Rotation paths and how fast each direction turns (deg/step):
Each turn is a multiple of 5 degrees from 10 to 175, or 0.
Each row of a path follows its step; steps can be skipped.
path 1
step 0: [ -6   2  20  -9  12  10   6  10 -20  -6   3  -3   1  -8   2  11   6   5
  -2   3 -11   9   9   0   0   7  12  15   3   3   9  -7  -8   9   0  18
   3   5   2  12  -1  17  -1  10  -1  -3  -6 -12]
step 1: [-10  11   0  -2   5   6   1   9   0  -7  -2  -5  -2  -4  -8   2   6   3
  -1   0   3   7   5  10   7  -3   1  19  -9  -8  -1  11   2   4 -11   9
 -30  21   2  17  -5   7  -6   6  -7   3  10   5]
step 2: [  2  22 -10  -9   6 -16   1   0  -1   4   5   5   3 -11  -6   8  10 -14
   5  -3  -1  -8  -4  14   5  18   7 -10  -6  -3 -16   2   0   6  -3  -1
 -20  11 -10   6   5   7  -3  -3   3  -7  -1  -9]
step 3: [ 12   3  -1   3  14  -9  -6  -8  -7   9   2  -2   5  -2   0   5  -7 -13
  -4  16   0  -1  -5  -6  14  11  23  -7   3  -8  -8  21  12   8   1 -10
   3   3   7   2   5  20   3   5  -2  -2   5   4]
step 4: [  2  -5  -4  -4   8  11  -2  -8   7   1 -16   5 -11   5  -7   1  -4   1
  -7   9  -4  -4   9   7  10   5  16 -18   9  -3   5  10  -8  13 -14   0
  -8 -12  10   2  -2   3   5   2   8 -18   7  19]
step 5: [ 11  -8   3   6  -3  -6  -5  14   1  -8   3   9  -5  14  -1   5   9   6
 -12   3  -6 -23   1   5 -10  13   8   1   6 -11   3  14  -4  -7  -1   0
 -11 -13   0   7  -7  -9   6 -13  -2 -16  -7  10]
step 6: [  0  -5   8  13   5   3   6  -3  -3 -11   2   4   3  -4   6   0  12   9
 -17  -8  -8  12   1   5  -9  16  16   5  -7 -15   5  12 -18  -1  11  -5
   1 -12  -6  -7   3   7  -3  -1   1   3 -22  -2]
step 7: [ -6 -12   0   4   6  20  -2  -5  -8 -19  -6  -3  14  -7  -7  -4  -9   8
  -7 -15   3  16  10  14  -2   9   3  15   0 -12  -5   5   9   1  10 -11
  -4  10   0  -3  -1  -2  -1 -11   1 -10   5   2]
step 8: [-12  -1  -1  -8   7  -3  -5  10   3 -18   7  14 -14 -15  -7  -4  -4   2
  -9  -4  -9   6   7  14  -9   3   4  -6   7  -1 -21  -4  15  -7  -2  -7
  -7   1  -9  -9  -3  -5   0  -5   2   3  12 -15]
step 9: [ -1  18   4   3  15  -6  -9   7   1  -1   7  -4   8 -17  11   1 -15  11
  -1   3  -6  -5   2   1 -16   2  16   3   6  16  -7   7  14   5   4   5
  -5  -7   1 -17  -3   9   7  -3  -6   6   4  -2]
Speeds:
[-3 -3  0  1 -1 -1  3  0  2 -4 -2 -2  2  0  0 -2  2  4  0  1 -6  2 -4  1
  0  5 -1  3  5 -4  0 -2 -2 -5  2  2  4 -1  3 -2 -4 -1 -2 -1  3  0  1  1] => 45
[ 1  4 -2  1  0 -2 -3  6  4 -2 -1 -1 -3  3  3  0 -3  5  0 -5 -2 -3  1  0
 -1  2  1  1  1  0  1  1 -3 -1 -5  5 -3  3  2 -1 -2 -2  4  4 -2  4 -2  0] => 90
path 2
step 0: [ 11   6   1   3 -13  -2  -9   6  -2  -2  -3  -3   0 -10   2  -1  10   8
  15  -4 -14   3   8   1   4  21  15 -13  -7 -14   8  -5   1 -10   4  -1
   1  14   1   3 -13   0  -4   3  19   9  -1   2]
step 1: [  5   9   2 -14  -2   3   6   5 -11   5 -14 -10   5   8 -10  15  -6   0
 -20   9 -12  -3   2 -12   2  -8 -16   4  -7   7  -9 -11  13   4   6 -10
   0  -2  -1  10  -4  -9   9  12  -4  -1  -2   3]
step 2: [ -1   2  -4   6   4  -9   7   1  -4  -8   9   5  10  -2  11  -8  -4  -4
   6   0   2   3   5  -7   3  10  23  -9   5 -22 -11   4   8  -5   8 -12
  16   4 -11  12   7   0   7 -11  -3 -10  -8  -8]
step 3: [ -2   2   8  -4   9  10   5  14   2   3  -9  -4   8   7  10   6   9   9
 -15  -1   2   3  -6  14  -4   2  -8   2  -1  -8  -5  15   5  16 -15  -1
  -4  -3  18  17 -10   0  -8   7  -7  10   6   0]
step 4: [ 11   0   0  -3   1  -1  10 -17   0  -6   0 -12   0  -2   5   7  -4  15
  11  -3  14  -6   4   8  10  -5   7 -11  -7 -10  -5   9  -7 -16  16   7
 -11 -10  -2   0  11 -15   9   2  -1 -10   2  -6]
step 5: [  2  -2  11   5   2  18 -10   1  -6  -7   8   1  -4   9 -15   7 -10  10
 -18  -5   3  -2   1  10  19   1   8   1  16  -2   1  -4   3  14 -12   5
   3  10   1  -1 -21   4  -2  -7   7   0   1  -1]
step 6: [  4 -26  -7   2  14 -11   2  -1  -4   8   3   2 -18   7  11   4 -10  -3
  -4  -6  -2   1  -8   1   7  -4  -2   7 -19  -6  -2   0   1  -4  15 -15
  -9  -6   0  -3   5  -1  15  -1   0  12   0  -4]
step 7: [  0   1   5   5  -3  11   4  -7   9  -6  11   7   1   6   0   7   0  -8
  -3   5   4   5 -21   3   3  -5   2  -1  22 -10  12  -3   8  -2  -9   4
   9   8  10   2  15   7   5  -1  -2 -11   5  23]
step 8: [  4  -3   0  20   8  -9   7   4  -4  -7  -6  -3 -11   1  -5   3   8  -8
   2 -10  -8   1 -10   5  -1   8  -7  16 -13   1   3  19  -5   3  12  16
  -3 -13  -5   5   0   8 -11  -6  16   0   8  -8]
step 9: [  5   3   6 -19 -11  17  -9   7   2  -7  20  -4  -3   4   1   2   1  11
   3   9  12  -1  -8 -11  -3  -8  -5  -4  -1   5  -8  -7   4 -13   2   1
   2  -8  -7 -13   8   6 -11  -2   9   8  14  11]
Speeds:
[ 2  0  0 -4  3  4  4  1 -1  2 -3  0 -2 -1  4 -3 -3 -3 -3  3  4 -2 -1 -3
 -3 -3  2 -2  1  3 -3 -1 -1 -4  6  2 -6 -1  0  0  2 -2  0 -3  1  0 -1  3] => 145
[-2  2  5  1  2  3  2  3  0  0 -1 -3  1  4 -1  4 -1  0 -1  3  4  1  0 -6
  2 -2 -6 -4  2  4  2  2  1  3 -2  0  2  4  3 -3 -2  2 -1 -1 -4  2  1  3] => 175
path 3
step 0: [  1  15   5  12   0 -12 -20   6   4  -6  12   6   9 -11   2   4  13   7
  10  -1  -8  14   9  -1   3   2  12  -2  11 -12   7  -7   1  12   7  -2
  -6  -1 -18  -3  -5  17   8   4   2  -4   1  -1]
step 1: [ -1  -7  -9   9 -10  -1   9   6  12 -18  -9   6  -7  -4  -5   4  -3   3
  -7 -14  -3   8  -3  -5   9  11 -19  13  -2  -9 -12  -7   7  -1   0  10
  16 -12  -4   9  -2  -2  -8  16   5  -2  -5   2]
step 2: [ -8  11   6 -13   4   2   7   5  -8   8 -10  -9  -7   7  -8  -9   7  -1
   8 -11 -14   4   0  -3 -16  -6   2   7  17 -20   8   3 -13  -3  -5   7
  -3  -2   9  -1   8  -3 -15  -2  11  12  -7   4]
step 3: [ -9  -5  -3   1   3  -2 -10  -1   0  -6  -5  -5  14   8   9 -18  -5   0
 -12   0  -4 -19   2  20   9   4  -1   2   4  -2  14 -19   6  -7  -1   6
   4  13   4  -9 -13 -10  -2  -3  -7   0  -7  -9]
step 4: [ -6  -2  16  10  16   2  -4  -2   1   7 -11   5   6   5  -7   4  -4  -2
   0   2   9  11  -7  15  -4 -11   5  -7 -11 -12 -14 -11   8   3 -14  -2
   0  -3 -20  -4  11  13  -5 -12  -2  -7   4   4]
step 5: [ 28   7  -1   9  -4  -8   2   5   6   1  -5  -7   3   3  -5  16   6  -1
  -4  -6   2  -1   7   8   2   4   0  10  -6   5  11  -2  -4  19   1   2
  10 -11  10   5  14  -8   2  -5 -12 -15 -11   5]
step 6: [  2   2 -17 -17   1   4  -4  -2  -7 -10   1  -5   7  -2   2   4 -12   4
   3  -9   2  -9  -9 -13   3   5   0  -3  -8 -19  12  18   0   0 -16 -20
   6  -2  -7   5   8  -2 -10  -3  12  -2   5   0]
step 7: [  3  -6   7  -7  -2  -3  -2  10   8 -20   5   8   7   1  -3  -5   5   5
  -1  10  -3  -7 -12  -7  -9   0  13 -18  16  -9  -3  -7  -6  16   3   4
   4  10   2   3  -2 -10  10  -3 -16  18  -2  -1]
step 8: [ 12 -12   3   4  12  -5  -2 -14   2  -3   0   3  -1  10   6 -13   8   9
 -11 -17 -10  11  -6   3  -6  11  -7 -10  -3  -7  -7   5  12   7  12   3
  -8   6  -5   4 -13  19  -3   3   7 -13   0  -8]
step 9: [  8  -1  12  -1   1   4  -3  -3   2  -8  -7  -3 -10  -6   0  19  -4  -2
  10  -1  12  12  11   2   7   7 -14   2  17 -18  -1  -2  -2  -2 -14  15
 -10   4  15 -11   7   6   6  12  -2  -5  -9   4]
Speeds:
[-5  0  5 -1 -3  1 -1  0  3 -2  1  3  0 -1  0  1  1  1 -6  1  3  2  1  3
  1 -2  4 -1 -2 -3  5  3 -4  1  2 -2  1  2 -4 -4 -5 -5  2  0  2  1  3 -3] => 100
[ 4 -5  3  2  3  0  1  0 -1  4 -1  1 -2  2 -4 -2  3  2 -1  0 -1  3  1 -1
 -1 -2 -3 -3 -3  1 -1  5 -4  1  1  6  4 -5  0  2 -1 -4 -3  2  1 -2  0 -2] => 110
